In the data rows, 128 means zero.
Here are some points, one per row:
(86, 144, 118, 56, 121, 119, 116, 112, 125, 119, 95, 54, 144, 150, 101,
 142, 81, 148, 85, 150, 164, 140, 134, 122, 91, 117, 108, 176, 115, 162,
 93, 137)
(151, 106, 65, 146, 195, 144, 166, 95, 225, 182, 183, 157, 151, 135, 98,
 153, 146, 137, 148, 140, 165, 109, 125, 87, 99, 176, 113, 78, 140, 172,
 139, 130)
(161, 94, 131, 125, 159, 90, 86, 138, 115, 146, 137, 106, 147, 130, 118,
 180, 124, 88, 123, 90, 159, 89, 62, 140, 77, 132, 77, 106, 158, 147,
 154, 142)
(81, 140, 152, 149, 137, 85, 139, 98, 142, 101, 117, 134, 105, 134, 75,
 78, 111, 121, 109, 96, 160, 137, 112, 180, 147, 102, 144, 111, 115, 114,
 185, 79)
(123, 140, 51, 147, 97, 110, 110, 106, 113, 56, 169, 160, 155, 136, 191,
 110, 121, 110, 155, 94, 98, 184, 111, 140, 124, 114, 74, 82, 85, 131,
 166, 137)
(123, 177, 123, 87, 116, 131, 131, 151, 157, 156, 140, 144, 154, 140, 146,
 146, 115, 124, 73, 88, 102, 155, 170, 91, 94, 82, 131, 158, 113, 139,
 191, 188)
(104, 118, 122, 110, 159, 122, 124, 144, 81, 140, 127, 215, 136, 92, 140,
 152, 71, 131, 109, 85, 148, 168, 91, 117, 163, 132, 115, 155, 180, 80,
 107, 120)
(148, 149, 147, 97, 89, 135, 122, 159, 182, 148, 153, 120, 99, 136, 167,
 121, 153, 50, 140, 96, 120, 136, 76, 101, 203, 64, 143, 139, 114, 173,
 118, 101)
(140, 102, 155, 134, 70, 194, 120, 131, 180, 113, 111, 114, 82, 110, 142,
 148, 124, 120, 113, 172, 155, 119, 104, 171, 134, 124, 155, 89, 175, 163,
 172, 134)
(163, 142, 89, 135, 95, 116, 171, 145, 114, 93, 135, 154, 130, 112, 164,
 131, 153, 155, 106, 124, 181, 134, 173, 133, 111, 115, 186, 160, 101, 127,
 115, 102)
(113, 152, 166, 133, 171, 128, 122, 102, 139, 75, 73, 153, 119, 101, 145,
 183, 186, 132, 116, 138, 10, 100, 112, 140, 147, 127, 129, 123, 121, 134,
 116, 128)
(95, 100, 149, 195, 160, 102, 125, 96, 206, 76, 59, 139, 62, 190, 169,
 129, 101, 145, 83, 129, 154, 130, 147, 130, 103, 125, 95, 178, 140, 121,
 140, 86)
(119, 138, 162, 89, 100, 99, 87, 98, 145, 124, 92, 59, 164, 121, 106,
 156, 135, 119, 139, 141, 147, 137, 152, 143, 158, 166, 109, 176, 107, 100,
 166, 93)
(91, 90, 97, 167, 192, 137, 107, 142, 110, 166, 143, 98, 133, 69, 118,
 99, 159, 173, 105, 98, 87, 177, 182, 138, 143, 125, 175, 108, 80, 174,
 121, 114)
(108, 159, 125, 156, 123, 58, 199, 190, 111, 181, 143, 62, 100, 139, 177,
 107, 139, 157, 109, 110, 150, 127, 144, 82, 127, 139, 93, 133, 157, 128,
 146, 93)
(107, 136, 127, 90, 130, 202, 91, 99, 190, 165, 183, 158, 114, 158, 94,
 112, 169, 87, 69, 121, 142, 102, 107, 157, 56, 162, 166, 59, 56, 90,
 132, 161)
(136, 116, 128, 118, 112, 112, 146, 186, 177, 144, 133, 176, 125, 88, 106,
 174, 182, 117, 123, 97, 134, 130, 104, 171, 117, 120, 71, 133, 99, 100,
 81, 151)
(177, 140, 176, 86, 129, 112, 102, 120, 203, 106, 115, 164, 198, 77, 148,
 109, 168, 131, 160, 171, 196, 146, 138, 146, 41, 190, 140, 162, 150, 156,
 178, 141)
(169, 126, 109, 132, 82, 118, 51, 72, 129, 126, 169, 154, 79, 201, 72,
 115, 215, 164, 143, 95, 179, 98, 155, 151, 117, 138, 127, 114, 162, 180,
 130, 134)
(141, 133, 102, 139, 104, 171, 105, 189, 155, 94, 133, 160, 178, 168, 77,
 129, 132, 163, 86, 160, 87, 170, 85, 119, 170, 125, 104, 131, 96, 92,
 102, 110)
(109, 143, 72, 86, 117, 120, 191, 87, 111, 49, 158, 120, 134, 124, 101,
 118, 152, 83, 93, 140, 102, 136, 168, 126, 192, 173, 94, 154, 171, 137,
 118, 146)
(149, 142, 83, 107, 154, 102, 132, 150, 122, 129, 181, 125, 95, 158, 112,
 121, 115, 148, 173, 117, 81, 119, 117, 115, 139, 72, 125, 193, 144, 89,
 86, 101)
(212, 119, 108, 120, 129, 130, 158, 127, 104, 129, 130, 120, 94, 120, 119,
 174, 77, 182, 161, 128, 104, 161, 187, 148, 130, 72, 111, 105, 72, 89,
 193, 142)
(146, 120, 164, 157, 90, 124, 127, 99, 84, 149, 106, 109, 118, 146, 180,
 85, 75, 144, 117, 144, 90, 120, 99, 116, 98, 138, 136, 123, 176, 142,
 132, 124)
(120, 68, 120, 90, 171, 202, 80, 126, 110, 104, 66, 103, 133, 113, 171,
 109, 146, 128, 105, 112, 162, 144, 118, 121, 109, 147, 136, 107, 209, 90,
 188, 95)
(197, 123, 114, 106, 149, 114, 100, 100, 122, 172, 132, 99, 119, 100, 151,
 91, 130, 141, 85, 88, 125, 145, 151, 125, 181, 131, 132, 145, 157, 81,
 71, 115)
(146, 92, 148, 148, 70, 142, 183, 119, 168, 139, 95, 116, 168, 122, 52,
 76, 121, 126, 99, 63, 125, 84, 114, 120, 67, 177, 126, 115, 100, 148,
 117, 102)
(122, 113, 170, 155, 125, 110, 110, 147, 133, 142, 178, 118, 167, 153, 155,
 105, 126, 117, 109, 162, 114, 84, 141, 170, 157, 110, 159, 158, 160, 113,
 122, 126)
(171, 177, 188, 147, 159, 146, 157, 104, 98, 98, 205, 133, 79, 126, 91,
 167, 116, 79, 93, 137, 93, 153, 165, 137, 95, 183, 149, 122, 140, 99,
 152, 123)
(113, 165, 103, 124, 153, 101, 54, 145, 128, 120, 150, 130, 112, 71, 123,
 110, 120, 166, 136, 164, 75, 124, 122, 82, 144, 74, 94, 124, 131, 168,
 118, 124)
(144, 137, 136, 134, 171, 103, 130, 102, 123, 127, 118, 87, 152, 109, 115,
 87, 127, 99, 123, 136, 137, 145, 81, 106, 182, 143, 119, 95, 84, 113,
 142, 160)
(115, 124, 99, 155, 81, 91, 139, 76, 128, 153, 104, 98, 156, 94, 175,
 121, 122, 86, 174, 144, 109, 125, 110, 155, 99, 153, 134, 127, 152, 131,
 147, 92)
(147, 140, 142, 126, 134, 160, 176, 72, 78, 123, 84, 141, 133, 34, 131,
 68, 117, 135, 107, 178, 139, 59, 124, 160, 90, 71, 120, 164, 174, 161,
 183, 91)
(111, 113, 149, 90, 118, 137, 137, 118, 100, 141, 90, 197, 123, 142, 150,
 119, 99, 141, 179, 107, 97, 147, 210, 55, 192, 132, 150, 113, 127, 187,
 94, 109)
(158, 70, 132, 154, 144, 116, 126, 108, 118, 147, 91, 134, 140, 117, 96,
 162, 128, 57, 106, 155, 138, 169, 168, 157, 81, 56, 123, 105, 133, 169,
 79, 137)
(106, 99, 116, 97, 123, 93, 136, 140, 110, 121, 119, 125, 113, 80, 142,
 149, 71, 153, 146, 216, 144, 45, 150, 120, 205, 138, 123, 116, 130, 65,
 137, 111)
(95, 132, 125, 139, 133, 169, 153, 120, 135, 137, 149, 112, 171, 156, 93,
 196, 72, 163, 123, 46, 151, 125, 138, 107, 149, 99, 135, 88, 171, 155,
 118, 170)
(129, 131, 93, 135, 176, 141, 133, 229, 88, 93, 106, 143, 139, 166, 99,
 88, 139, 129, 167, 103, 62, 154, 129, 128, 149, 138, 120, 174, 119, 146,
 108, 156)
(141, 89, 126, 152, 124, 116, 95, 144, 109, 89, 143, 153, 130, 123, 163,
 162, 157, 82, 122, 75, 137, 38, 157, 86, 110, 176, 142, 159, 55, 103,
 131, 180)
(149, 129, 179, 101, 152, 112, 135, 118, 95, 125, 134, 76, 106, 89, 204,
 106, 78, 176, 145, 146, 131, 128, 138, 213, 208, 132, 104, 129, 112, 167,
 62, 120)
(161, 165, 144, 148, 155, 151, 148, 182, 153, 73, 135, 64, 135, 115, 122,
 116, 118, 106, 172, 119, 174, 101, 119, 73, 111, 92, 185, 80, 106, 109,
 118, 152)
(113, 100, 167, 124, 102, 115, 147, 124, 135, 112, 137, 127, 131, 142, 117,
 120, 115, 145, 138, 121, 93, 165, 68, 120, 144, 118, 73, 129, 120, 144,
 131, 161)
(79, 185, 125, 156, 105, 133, 119, 176, 93, 118, 152, 149, 78, 89, 81,
 163, 112, 125, 164, 98, 152, 152, 113, 153, 84, 199, 138, 128, 119, 147,
 97, 90)
(156, 205, 82, 166, 112, 116, 88, 136, 93, 124, 94, 121, 157, 143, 126,
 175, 121, 159, 102, 154, 127, 110, 101, 121, 136, 128, 148, 69, 110, 145,
 110, 102)
Along one direction, these points spread out more than along any other. Take the direction at right angles to it along which they spread out most. Go by this last direction. How far along it is each point below, from 0 to 99? 50 is the average, and the first point above lies past it. One standard deviation of the points above along it is 16.
(151, 128, 172, 80, 113, 141, 138, 120, 107, 143, 110, 154, 112, 170, 151,
 106, 134, 151, 141, 157, 137, 139, 94, 91, 91, 145, 90, 107, 105, 118,
 114, 66) -> 57
(109, 111, 144, 131, 176, 165, 146, 153, 41, 152, 126, 128, 177, 193, 151,
 152, 113, 112, 125, 157, 148, 114, 129, 138, 180, 94, 136, 181, 74, 138,
 127, 64) -> 49
(90, 126, 137, 74, 115, 88, 150, 156, 187, 158, 136, 140, 143, 152, 109,
 154, 111, 166, 158, 123, 69, 118, 152, 171, 136, 156, 178, 90, 152, 120,
 127, 127) -> 43
(67, 165, 130, 161, 124, 204, 107, 169, 133, 165, 127, 135, 117, 153, 158,
 120, 158, 141, 122, 151, 141, 105, 174, 141, 120, 120, 43, 99, 148, 124,
 89, 164) -> 43
(75, 182, 134, 157, 137, 166, 127, 106, 116, 140, 152, 185, 124, 121, 135,
 108, 89, 164, 177, 120, 122, 155, 86, 94, 179, 112, 165, 184, 90, 91,
 95, 190) -> 30
(151, 50, 116, 127, 70, 142, 109, 82, 118, 169, 127, 100, 79, 92, 128,
 145, 114, 90, 114, 187, 139, 125, 113, 83, 108, 178, 138, 182, 147, 166,
 192, 134) -> 76
(121, 156, 123, 180, 148, 179, 146, 129, 122, 156, 128, 109, 167, 158, 87,
 161, 218, 144, 211, 114, 82, 155, 126, 112, 151, 104, 139, 149, 123, 72,
 138, 116) -> 29
(151, 173, 106, 130, 117, 129, 118, 120, 142, 178, 32, 132, 93, 152, 115,
 82, 97, 68, 157, 146, 157, 100, 160, 167, 118, 160, 153, 125, 142, 127,
 153, 169) -> 66
(122, 113, 135, 113, 121, 65, 183, 143, 63, 139, 112, 152, 128, 172, 131,
 126, 193, 138, 125, 163, 189, 156, 85, 153, 135, 108, 180, 95, 135, 114,
 122, 205) -> 49
(94, 72, 173, 165, 100, 97, 96, 152, 139, 120, 175, 131, 139, 120, 92,
 74, 117, 70, 138, 154, 146, 138, 164, 95, 84, 105, 99, 74, 169, 86,
 93, 133) -> 51
(81, 83, 96, 114, 132, 133, 147, 89, 135, 95, 148, 92, 105, 135, 159,
 150, 155, 155, 139, 118, 109, 112, 87, 124, 61, 133, 187, 159, 120, 101,
 80, 161) -> 48
